128 stands for zero in the data rows.
Here are some points, each followed by its number:
[137 115 137 109  87 110 131 168 165 185 113 118 150 157 142 126] 0
[154 125 148 138 143 124 138 162 142 110 145 142 130 123  86 126] 1
[135 127 130 123  89  97 123 150 108 131 117  92 133 158 138 105] 2
[125 120 129 163 185 196 102 157 114  50 161  93 137  79 132 108] 3
[130 105 124  73  52  69 141 162 152 171 124 151 105 228 140 157] 4
[154 130  96 141  78  68 150 124 155 211 102 110 137 207 142 153] 5
[121 112 115 102  55 102 124 162 163 166 157 112 136 149 172 191] 6
[121 156 103 122 115  84 148 112 156 153 111  98 147 180 165 164] 7
[145 123 157 136 102 103 113 133 109 131 117 137 141 148 108 180] 8
[151 111 113 181 205 132 119 117  98 123 112 122 140  86 126 107] 9
[102 142 106 124 117 124 125 116 144 115 133 113 142 155 152 114] 10
[ 92  94 117  95  75 104 158 152 126 172 120 122 115 166 105 180] 11
[124 152 102 130 172 151  83 138 123  97 121 100 155 125 137 127] 12
[118  86 123 124 118 147 125 162 111 100 133 124 111 123 111 136] 13
[140 123 153  89 121 117 141 110 133 120 110 110 158 142 137 151] 14
[135 116 132 176 134 147 130 128 117 125 127 110 117 115  88 141] 15
[115 104 121 132 146 154 112  89 108  42 155 157 102 112 109 117] 16
[129 107 156 120  71 107 179 130 135 132 141  99 111 145 118 153] 17
[128 150 136 144 172 152 118 116 101  99 147 168 141  84 139  96] 18
[143 162 118  83  97  98 114 119 144 167 124 169 130 153 174 141] 19
[102 121 113 142 131 168 138 144 121 126 161 121 110 126 103 153] 20
[148 115 130 113  81 128 135 125 136 176 138 137 144 157 120 139] 21
[135 125 130 110  94  73 150 121 146 127  82 102 139 157 153 138] 22
[113  84 135 145 109 119 118 114 110 124 136 151  99 123 127 131] 23
[131 143 133 138  78  93 193 147 125 148 145  89 150 174 118 125] 24
[142 149  98  87  73  98 125 154 185 177  95 102 138 186 189 141] 25
[106 115 131 132 114 128 133 119 122 118 155 108  93 135 122  98] 26
[122 134 127 158 211 195  90 138 101  82 111 105 143  91 133 100] 27
[121 112 114 136 129 111 126 104 120 141 152 124 116 126 119 143] 28
[121 119 119 111  33  49 166 154 176 167 138 115 142 190 157 184] 29
[142 125 140 124  75 114 153 123 138 151 152 150 115 156 138 124] 30
[143 124 111 123 171 163 100 102  78  94 106 119 136  86 129  81] 31
[135 124 152 130 117 117 141 122 155 131 152 101 157 170  93 117] 32
[125 119 149 137 187 154 110 108 109 119 141 144 149 107 121 101] 33
[137 142 121 119  23  95 139 148 162 160 118  82 154 216 178 162] 34
[126 117 154 120   0  11 176 128 212 224 109 157 112 238 125 170] 35
[128 118 137 134 119 161  96 121 118  83 117 143 164 101 120 129] 36
[130 155 125 123 176 189  78 115 101  92 138 115 132  88  96  82] 37
[106 123 131 129  96  82 140 108 149 177  94 129 122 169 119 191] 38
[109 107 145 157 197 189 124 126 112  41 163 137 124  55  92 100] 39
[ 90 106 140 144 102 172 106 123 121 101 160 151 116 127 161 141] 40
[136 135 126  97  53  62 183 113 159 206 109 144 118 200 116 186] 41
[116  85 163 123  81 119 143 161 111 164 143  96 153 137 114 152] 42
[122 100 125  96  68 104 170 146 130 182 142 134 135 186  88 163] 43
[117 173 138  95  80 100 157 123 158 155 128 125 143 176 142 138] 44
[131 139 125 112 120  94 142 137 162 135 135 128 137 163 178 149] 45
[107 134 165 120 104 156 123 141 134 152  93 136 158 128 127 159] 46
[141 133 111  98  61  95 159 141 170 195 152 126 100 191 148 164] 47
[129  96 148 133 119 139 121 146 114  81 100 169  97  84 118  95] 48
[125 149 143 123 131 135 115 118 132 135 145 131 148  85 118 133] 49
[125 108 122 120 127  94 175 135 127 172 134 127 104 123 109 131] 50
[118 150 162 130  99 141 143 101 100 134 119 142 133 155 123 153] 51
[118 146 131 155 112 143 130 140 151 123 104 116 146 124 117 144] 52
[155 124 128 128 166 135 135 127 101 146 149 128 112 130 108  78] 53
[104 139 120 146 146 145 138 132  90 163 149 148 120 111  57 150] 54
[129 107 141 114 172 148 120 170 100  83 153 119  81  97 122  80] 55
[ 94 122 151 140  81  98 149  97 155 150 103  95 119 148 138 154] 56
[102 164 137 127 169 178 108 135 115  98 115 137 152  91 117 100] 57
[140 147 113  85  48  67 149 135 173 180 146 127 105 159 201 131] 58
Which point above is nearest to each new point, looking only along the 5 directions in which the numbered points spread most? Its number follows each.
[121 143 112 136 167 159 155 127 128  96 131 136 116  79 111 127] : 33
[125 124 161 119 101  89 114 131 131 142 136 106 123 177 106 151] : 21
[121 133 123 140 108 116 142 118 132 140 138 128 115 136 123 118] : 28
[128 115 137 119 111 145 147 136 134 161 125 123 120 154 124 178] : 8
[119 130 125 140 163 105 125 119  90 111 117 140 142 107 114 152] : 49
[152 116 132 131  80 126  97 144 117 126 143 117 160 165 125 143] : 14
[151 138 133 127 167 147 129 158 134 115 127 139 131 102 128 108] : 33
[122 150 133 140  63 138 135 154 114 118 165  96 157 172 134 120] : 2
[139 120 140 105 141 159 128  87 119 124 128 137 150 118 125 100] : 49
[122 138 102 136  86 127 108 104 133  78 112 136 125 167 157 110] : 10
[116 146 113 125  60  65 187 124 171 236 136 124 128 186 112 181] : 41
[126 116 111 136 156 116 137 153 106  99 121 120 134 115 101 116] : 1
[152 119 135 111 137 131 150 130 113 110 142 129 140 125 135 151] : 28
[113 118 117 118 116 124 172 160 174 152 141 171 140 141 143 167] : 21
[137 105 119  96  80 105 186 141 125 157 123 106 143 151 143 145] : 0
[141 150 127 113  60  91 114 142 201 183 135 105 160 161 206 147] : 25
[143 168 138  83  84  96 122 118 176 145 158 119 154 187 200 156] : 25
[125 145 122 144 155 152 133 141  76 111 147 133 110  86  92 120] : 33
[129 118 114  95  64  56 163 135 173 171 113 110 104 174 118 146] : 47
[122 184 102 104 110  53 115  99 143 146 127 130 137 145 157 148] : 19
[ 99 135 101  97  61  62 182 160 180 162 135 122 118 213 149 119] : 47
[126 126 123  98 181 164 127 125 127  80 129 136 140  90  94 101] : 33
[128 126 139 149 120 140 162 104 140  94 144 121 124 129 106 138] : 20
[124 149 126 141  95  95 149 122 164 143  99 140 155 155 127 160] : 56
[132 135 121  92  77 119 157 141 140 121 133 134 125 121 133 126] : 30
[159  96 147 129  99 116 180  92 129 161 132 132 104 138 112 120] : 50
[142 137  99  90  58  93 151 137 167 182 114 145 125 208 144 162] : 47
[120 162 100 102 101 105 116 108 149 152 112 106 139 156 195 147] : 45
[147 114 121 131 137 147 138 118 107 123 152 142 156 130 128 146] : 49
[110 153 110 117 123 139 149 134 137 125  99 145 139 131 117 107] : 49
[156 115 119 106 105 104 151 152 137 143 150  76 133 147 139 150] : 2
[143 103 129 153 164 162 138 101  88  94 141 116 115  91 108 117] : 33
[119 142 136 131 134 132 116 105 169  92 149 136 137  96 135 108] : 49
[158 134 136 122  81 115 155 164 140 111 150 119 140 160 121 131] : 2
[106 109 133 138  83 101 151 141 123 116 135  88 138 148 142  99] : 2
[147 158 153 103  69 107 168 127 112 165 113 130 120 167 115 156] : 21
[129 187 131 118 139 131 136 147 116 133 160 141  97 116 132 132] : 28
[103 121 104 136 137 120 100 148 111 132  98 154 122  90 120 102] : 49
[145  97 100 167 176 133 104 109 132 108 115 155 105  98 109 108] : 33
[105 108 125 128 147 151 124 133 124 109 116 125 125 117 119 121] : 49
[112 141 130 176  76  99 124 149 113 122 173 127 156 102 103 130] : 20
[115  90 121 196 180 190  69 115  90 109 106 127 116  64 141  99] : 37
[140 128 140 148 156 153  91 126 124  81  97 139 146 101 114 110] : 57
[150 123 117 132 162 157 131 106 107 102 119 126 117  98 111 123] : 33
[133  98 138 174 212 163  66 128 115 104 102 148 144  70 127  86] : 37
[123 128 113 145 146 129 106  91 115  99 108 125 128 115 123 130] : 49
[112  92 107 163 157 123  96 123 128 108 124 146  87  98 150  96] : 48
[163 122 138 143 127 156 125 112 109  92 135 148  87 115 126  83] : 48
[145 114 120 130 131 136 169 116 116  89 174 164 131 130 126 102] : 26
[144 129 172 121  96 139 136 146 167  97 115 152 126 150 129 138] : 14
[142  95 135 159 200 178 108  64  76  87 129 102 126  75 107  88] : 37
[152 150 128 127 101 114 155 104 139 130 111 122 146 134 103 164] : 8
[129 137 132 138 142 140 116 141  83 123 101 117 150 109  64 109] : 15
[142 132 138 129 155 171  89  98  77 108 115 117 144  80 112 125] : 57
[159 114 118 141 152 136  99 148 148 123 125 139 133 151 137 119] : 10
[114 129 130 100  87  90 133 150 142 150 144 163 101 162 123 152] : 30
[125 127 125 121  96  91 122 115 101 111 138 127 104 106 141 152] : 23
[114 126 139 147 116 122 149 122 125 162 124 158 146 120 125 144] : 51
[127 129 170 177 185 163 136 144 105  61 150 131 117  67 111  93] : 39
[107 154 161 134 109 126 161 139  99 111 129 126 121 142 115 177] : 8
[165 135 117  78 198 155 131 145 107 132 132 115 182  98 113 100] : 9
[113 133 115 116  54  84 159 119 154 182 144 101 107 180 159 152] : 47
[125 145 152 150 122 112 165 100 130 129 125 167 129 130 106 121] : 28
[147 135 127 112  34  77 157 162 178 218 116 108 120 235 126 187] : 29
[117 131 168 114  72 112 143 136 134 145 113 111 141 179 120 168] : 56
[125 116 152 125 108 104 155 118 138 126 118 120 162 126  96 153] : 8
[133 144 111  87  67 116 161 133 142 157 117 131 114 145 101 152] : 21
[109 118 147 152 113 130 122 140 127 160 186 123 106 112 191 113] : 26
[135  98 126 166 193 162 117 145 113 112 157 138 111  83 146  74] : 55
[142 127 126 123 205 182  98 134 114  79  97 106 112  64 131 118] : 37
[129 114 132 143  27 107 122 140 153 151 138 110 134 169 145 152] : 6
[110 113 146 176 167 144 137 107  69 111 175 117 120  67 124 103] : 33
[135 150 190  67  95 148 130 132 188 163 118 116 169 198 121 170] : 56
[100 109 150 124 137  89 128  89 113 152 128 144 139 139  67 153] : 54
[116 115 156 115  84 135 103 129 125 114 147 107 133 131 148 155] : 40
[127 123 143 103 132 143 104 110 130 151 125  89 123 155 134 134] : 14
[116 119 103 156 231 161 101 134 108  93 127 128 120  53 116  88] : 37
[117 152 118  93  71  97 154 176 165 163 122 120 150 172 147 147] : 0
[162 110 118 116 178 157 137 121 122  90 128 169  83 105 106 121] : 48
[136 154 136 103  77 111 159 135 157 159 137 110 137 179 152 138] : 0
[122 158 115  91 104 125 162 150 186 196 127 135 106 178 188 146] : 44
[124 104 128 106 103 123 121 154 133 137 138 126 103 128 128 144] : 26
[136 164 158 128 117 111 152 158 123 144  95  94 110 119  98 140] : 32
[115 149 124 103 100 116 125 172 139 141 107 137 140 137 144 140] : 14
[104  86 119 141 149 148 134 135 104 106 103 142 169 104 111  86] : 33
[139 130 129 124  77 134 120 122 149 181 123 129 139 162 126 172] : 56
[139 112 100 107  82  89 140 134 177 178  90 126 120 185 178 154] : 44
[126 150 138 117 127 122 161 101 120 133 163 125 132 151 101 141] : 28
[123 154 171 109 101 136 146 139 132 135 120 141 142 154 148 143] : 14
[135 106 131 153 194 146 133 140 138  96 100 128 112  87 129 129] : 33
[121 113 145 100  95 124 160 123 131 154 132 115 114 164 127 153] : 21
[124 140 128 157 116 122 129 109 149 142 115 134 123 121 107 148] : 51
[149 105 126 137  57  57 150 109 169 154 138 119 139 196 102 178] : 43
[129 124 101 112  66  84 141 143 168 176 158  98 149 199 176 125] : 25
[108 131 120  99  62  77 128 185 162 182 130 128 125 190 157 182] : 29
[155 119 177 150 105 101 191 145 103 136 130 124 154 187  72 163] : 42
[104 139 113 112  72  39 174 143 145 158 135 109  89 200 144 158] : 47
[142  91 142 129 160 145  91 141  90 114 119 128 125  88 107 112] : 33
[124 115 136 120  31  81 176 132 151 173 122 123 136 184 133 147] : 47
[143 139 102 105  96  99 153 123 144 165 102 109 110 146  98 137] : 21
[125 149 120  80  70  63 132 115 141 196  93 139 162 177 179 174] : 44
[141 143 151 112  87 104 146 133 130 171 115 123  92 156 118 171] : 21
[136 138 147 154 163 179 114 132  93  97 108 118 141 112 133 122] : 57
[102 134  93 135 192 153  96  87 127 108 127 138 107  85 138 115] : 18
[139 103 113 128 169 169 120 113  90 121 103 149 131 108 115  75] : 33
[115 133 121 102  79 117 162 145 155  87 140 139 114 160 168 112] : 45
[131 111 125 154 129 113 136 113  95 128  87 136  98 128  76 122] : 54
[141 115 125  97 115 106 117 116 140 184 109  86 134 152 112 180] : 56
[146 161 113 115 120 105 135 128 120 107 129  98 131 132  95 137] : 32
[151 143 125 113 100  95 149 109 137 140 145 121 124 140 158 131] : 45
[140 144 100 138  92  72 153 149 183 153 146 133 132 180 147 118] : 0
[144 109 129 155 152 157 124  91  91 120 119 172 127 125  75 117] : 54
[111 135 129 139 158 164 115 160 155  64 156 149 119  70 149  50] : 55
[130 130 123 101 113 140 131 189 146  96 172 132 115 154 150  70] : 26
[129 152 116 105 117  97 143 124 160 192 103 103 133 180 157 151] : 7
[130 135 112 161 144 133 120 156 127 125 138 113 111 121 129 131] : 1
[156 135 164 110  65 107 160 128 130 123 113 115 119 164 129 132] : 21
[130 130 125 131 111 122 154 154 129 155  95 152 132 167 133 144] : 21
[147  77  98 147 196 155 135 121  83  98 112 152 146  84 119 133] : 33
[110 132 125 181 170 138 129 135  94 153 101 120 128 110  94 138] : 15
[148 132 147 115 204 152  95 115 130 100 141 116 140 113 134 101] : 31
[150 138 140 103  59  55 152 110 137 199 139 154 120 187 126 182] : 41
[107 121 125 117 132 138 120 104 122 126 123 140 119 122 136 118] : 49
[129 132 129 114  89  95 116 146 140 165  90 119 165 140  84 145] : 56
